In the rows, 128 means zero.
Each row of Z is roughly a mix of the hidden directions of one of 4 groups.
Z (152 x 12):
[[145 184 125 123 153 106 103 119 104 123 104 112]
 [141 117 141 126 153 126 130 122 125  92 193 129]
 [129 130  90 114  92 153 114 160 164 133 105 123]
 [137 167  86 126 126 141 125 122 180 146 131 127]
 [121 131 166 156 176  95 130 140 102 129 123 114]
 [108 127 179 103 150 144 113 145 103 160 120 127]
 [141 137 102 120 158 129 131 135 146 125 190 104]
 [132 180 148 154 156 137 139  90 120 145 127 132]
 [113  67 126 127 111 129 135 137 148 111 162 151]
 [ 87  97 157 130  92 147 150 117 136 118 144 149]
 [120 164 153 161 100 169 138 137 132 154 114 116]
 [122 146 139 151 122 146 122 128 142 163  67 118]
 [ 77  83 116 103 118 123 157 124 127 114 133 132]
 [142 158 121 151 149 132 123  97  79 106 104 123]
 [104 126 192 156 106 150 126 127 132 124 129 117]
 [115 124 167 146 129 168 163 122 113 163 109 125]
 [102  98  76 117 124 126 141 106 109  97 134 141]
 [ 99 128 107 141 128 123 145 119  92 143  72 137]
 [149 114 161 145 153 135  92 121  77 130 134 136]
 [ 88 128 116 138 125 101 162 129 109 132  78 135]
 [120 121  75 134  93 155 121 108 154 121 135 150]
 [155 161 175 137 136 128 112 148 154 159 117 122]
 [115 105 166 163 113  97 115 143 144 151 103 145]
 [124 113 134 152  65 164 139 130 143 121 129 115]
 [125 132 150 143 154 131 166  93  97 114 165 131]
 [146 112 105 113  96 133  96 142 159 138  83 128]
 [180 137 115 132 130 139 106 167 110 122 151 104]
 [163 124  95 119 148 163 153 103 109 106 137 107]
 [133 118 147 139 136 108  84 112 124 156  79 142]
 [114 126 136 175  92 149 135  99 135 155 102 118]
 [123 142 181 124 160 130  94 147 147 152 130 118]
 [143 117 111 122  82 123  91 141 161 143 103 145]
 [159 114  93 132 125 131 151 115 110  93 170 143]
 [111 131 169 177 134 126 147 128 112 125 168 136]
 [112 153 113 104 158 109 104 112 100 136  83 125]
 [126 143 125 127  85 131  73 141 158 122 119 111]
 [107  92 172 140 141 120 127 152  90 130 150 120]
 [ 90  98 173 130  98 126 145 110 123 131 154 139]
 [ 98 101 105 118 103 129 145 140 166 153  97 146]
 [109 124 101 151 112 140 179 122 157 141 129  97]
 [125 120 123 120 132 107  86 101 126  83 166 139]
 [121  96 100 112 118 101 162 163 162 132 115 127]
 [129 128  87  95  95 163 112 133 156 135 107 128]
 [135 120 124 118 168  83 114  78 118 128 127 131]
 [103 133 156 157 122 133  81 148  92 133 145 119]
 [120 162 123 132 119 122 112 103 112 132  75  92]
 [121 111 166 131 174 138 169 140 115 152 119 133]
 [145 117  73 122  96 134 124 121 154  96 145 140]
 [101 143  99 100 155 111 137 129 113 161  90 116]
 [108 144 146 145 127 148  70 132  89 134 126 136]
 [153 133  86  81 129  94 116 133 139 128 103 131]
 [128 107 141 116 115 167 127 120 142  94 174 154]
 [104 135 100 140  71 138 143  99 122 130 103 119]
 [ 96  75 145 114 124 119 151 130 146 118 162 133]
 [165 148 114 116 164 129 134 163 126 118 170 139]
 [141 105 157 113 120 100 136 178 122 104 148 108]
 [103  98 118 122 115 106 167 165 164 136 116 128]
 [ 80 148 128  98 129  96 120 148 114 123  94 115]
 [118 142 134  90 164 131  99 157 120 164 113 112]
 [120 142 143 133 163 133 158  99  93 112 169 124]
 [118 108 103  90 155  94 170 123 134 132 109 129]
 [148 129 122 133 100 121 123 114  84  92 138  86]
 [101 152 112 132 108 128 125 100 118 148  71 120]
 [137 132 114  94 121 103  91 122 160  87 135 150]
 [126 101 117 118 110 112 103 102 131  77 159 144]
 [133 144 124 130 144 107 100 160 184 145 129 108]
 [109 147  78 119 119  99 122 108 127 127  85 120]
 [104 142 152 135 164 103 167 156 116 114 141 106]
 [140 119  74 107 101 151 122 127 117  96 117 150]
 [158 149 119 123 131 117  72 158 127 126 102 109]
 [158 157  95 141 132 103 126 144 117 144 102  87]
 [121 131 120 100 118 104 124 179 159 158 113 108]
 [162 138 123 164  94 139  98 112 149  95 137 133]
 [124 127 192 165 108 114 111 133 125 124 141 131]
 [126 108 136 139 107  81 109 139 150 155  98 157]
 [ 97 146 127 106 130 137  96 112  96 127  82 108]
 [145 107 116 127 144 108 195 110 142 130 127 118]
 [114 136 108 120  85 148 155 173 155 121 123 116]
 [192 137 138 141 125 165 141 128 136 138 149 118]
 [170 157  87 137 158 148 114 149 121 117 113 129]
 [ 88 161 149 126 150 100 102 131 107 141 100 118]
 [113 136 117 159 148 149 135  90 143 143  89 160]
 [174 135 105 128 129 119  85 127 120  90 127 151]
 [108 124 113  96 170 113 158 131  95 154 110 132]
 [143 117 144 144 146 118  81 100 110 152  91 139]
 [ 96 125 171 169 149 119 156 135 114 131 151 129]
 [148  90 121 107  91 148 135 145 121  90 154 129]
 [130 158 156 120 170  96 102 135  98 127 109 120]
 [180 133 125 150 127 146 109 110 114  97 156 150]
 [101 121 163 116 106 144 127 145 174 163 139 134]
 [130 116 112 128  98 112 107 153 172  97 156 111]
 [112 118 113 137 112  98 124 126 145 167  78 106]
 [117 124 132  88 155 140 100 149  89 126  94 115]
 [137 177 140 147 152 120 116 129 153 169 105 124]
 [120 124 174 139 110 175 120 127 146 140 159 145]
 [ 99 146 148 107 120 106 106 124 111 141  79 100]
 [147 155  79 137 146  97 114 110 143 122  96 133]
 [113 139 138 122 174 139 159  97  93 116 152 118]
 [ 85 114  97 105 115 139 165 121 142 140  97 140]
 [117 147  99 127 139 136  90  82 141 128 113 163]
 [146 128 127 167  77 144 126 114 157 103 145 126]
 [110  79 161 115 122 129 162 137 154 133 153 130]
 [143 146  84 118 153 138 143  83 128 128 102 146]
 [183 140 123 131 141 132 109 156 116 129 167 107]
 [123 154  88 148 145 148 112  82 118 142 112 145]
 [ 96 128  93  85 152 137 162 125 135 136 103 122]
 [139 168 114 140 164 110 122 115 101 138  86 120]
 [104 144 111  94 168  99 116 128 108 145  95 123]
 [141 164 117 132 172 121 108 118 101 131  84 126]
 [137 151 118 145  90 173  92 151 141 122 134 121]
 [128  84 137 139  99 124 126 134 129  96 179 123]
 [144 125 171 154 114 179 136 125 113 151 114 139]
 [124 145 176 159 121 143 106 130 162 149 102 117]
 [142 131 108 121  86 166 101 155 157 121 113 111]
 [110 106 159 116 110 172 151 131  88 137 144 124]
 [128 122 158 138  94 143 125 161 154 169 149 111]
 [124 114  80 116 100 153 109 122 154 152 110 153]
 [130 143 152 134 161 115 110  97 129  95 175 126]
 [141 115 149 133 178 113 158  91 100 133 123 132]
 [109 153 113 150 125 137 143 107 143 159  77 105]
 [127 108  92 118 109 136 121 148 181 127 131 162]
 [154 102 141 121 143 129 125 156 134 100 184 135]
 [144 140 102 110 151 176 109  94 104 122 122 112]
 [104 116 126 143 121 108 178 161 146 125 163 137]
 [149 171 158  99 136  96 114 136 129 110 125  97]
 [133 106 127 148  80 129 133 159 177 123 127 121]
 [126 114  91  88 113 118 133 165 133  88 125 120]
 [139 105 170 139 118 159 140 137 128 118 180 132]
 [121 138 140 106 174 131 136  80  91 124 131 124]
 [138 113  91 159 139 135 115 135 108 131  72 135]
 [130 104 129  95 116  99 119 169 160 151 148 113]
 [146 139  72  85 126 109 113 140 143 130 113 134]
 [108  88 122 136 106 128 114 132 158 163  93 150]
 [ 81 118 142 108 144 119 129 105 154 138  98 163]
 [139  77  95 109 137 125  97 150 129 111 110 144]
 [154 134 152 142 141 157  83  97  97 123 123 115]
 [152 138 112  88 121  84 114 159 143 117 108 115]
 [116 111  84 116 138  85 145 132 115 112  91 129]
 [158 142 121 176 123 144 139 103 153 159 150 120]
 [131  90  96 127  83 139 149 147 134 102 151 124]
 [172 143 142 131 135 145 114 141 104 112 179 116]
 [153 147 110 158 131 119 109 130 101 149  86  96]
 [121 150 165 122 174  98 112 128  94 132 113 119]
 [111 118  70 132  98 143 119 144 117 119 101 150]
 [108 115 173 132  95 129 125 175 133 138 141 106]
 [113 165 158 139 151 112 103 134  95 147  97 117]
 [113 126  92 151 107 133 175 123 160 139 124 101]
 [141 101 159 108 118 107 147 174 137 112 153 109]
 [134 130  99 141 132 114 132 136  74 101  89 116]
 [150 155 160 149 109 151  82 114 111 116 146 124]
 [ 95 111 161 179 128 146 156 145 132 135 137 126]
 [154 151 114 129 116  95  87 135 166 109 119 145]]
One row of each group comes first, with its name. Which group is each row after those in?
[ 71  81 123 111 119 116 142 124 128 112 138 140]
J
[146 140 128 118 178 136 121 106  93 108 166 129]
X
[135 119  97 124 100  99 141 135  93  93 121  93]
C
[131 131 176 172 140 111 131 124 104 119 163 130]
D

[152 142 134 160  95 132  91 122 167 101 135 124]
X
[144 146 123 145 159  95 126 132  76 137 101 115]
C
[156 153 117  95 138 121  77 104 109 130 110 129]
D
[116 135 188 139 136 145 110 142 155 154 140 112]
X
[134 101 125 114 104 104 117 150 149  87 169 124]
J
[105 142 132 146 156 149 164 108 125 159  95 103]
X
[121 123 129 116 116 160 159 144 178 166 122 133]
J
[106  96 123 156  78 136 149 113 156 144 125 122]
C
[148 110 148 138 158 124 166 134 133 128 178 149]
X
[147 138 144 123 166 151 129 114  77 144 106 150]
X
[148 158 107 130 108 124  72 104 121 107 114 136]
X
[106  99 136  91 106 112 105 162 105 111 106 114]
C
[141 154  87  89 127 155 146 129 126 102 151 111]
D
[148 142 143 120 165 150 126 125 113 100 173 158]
C
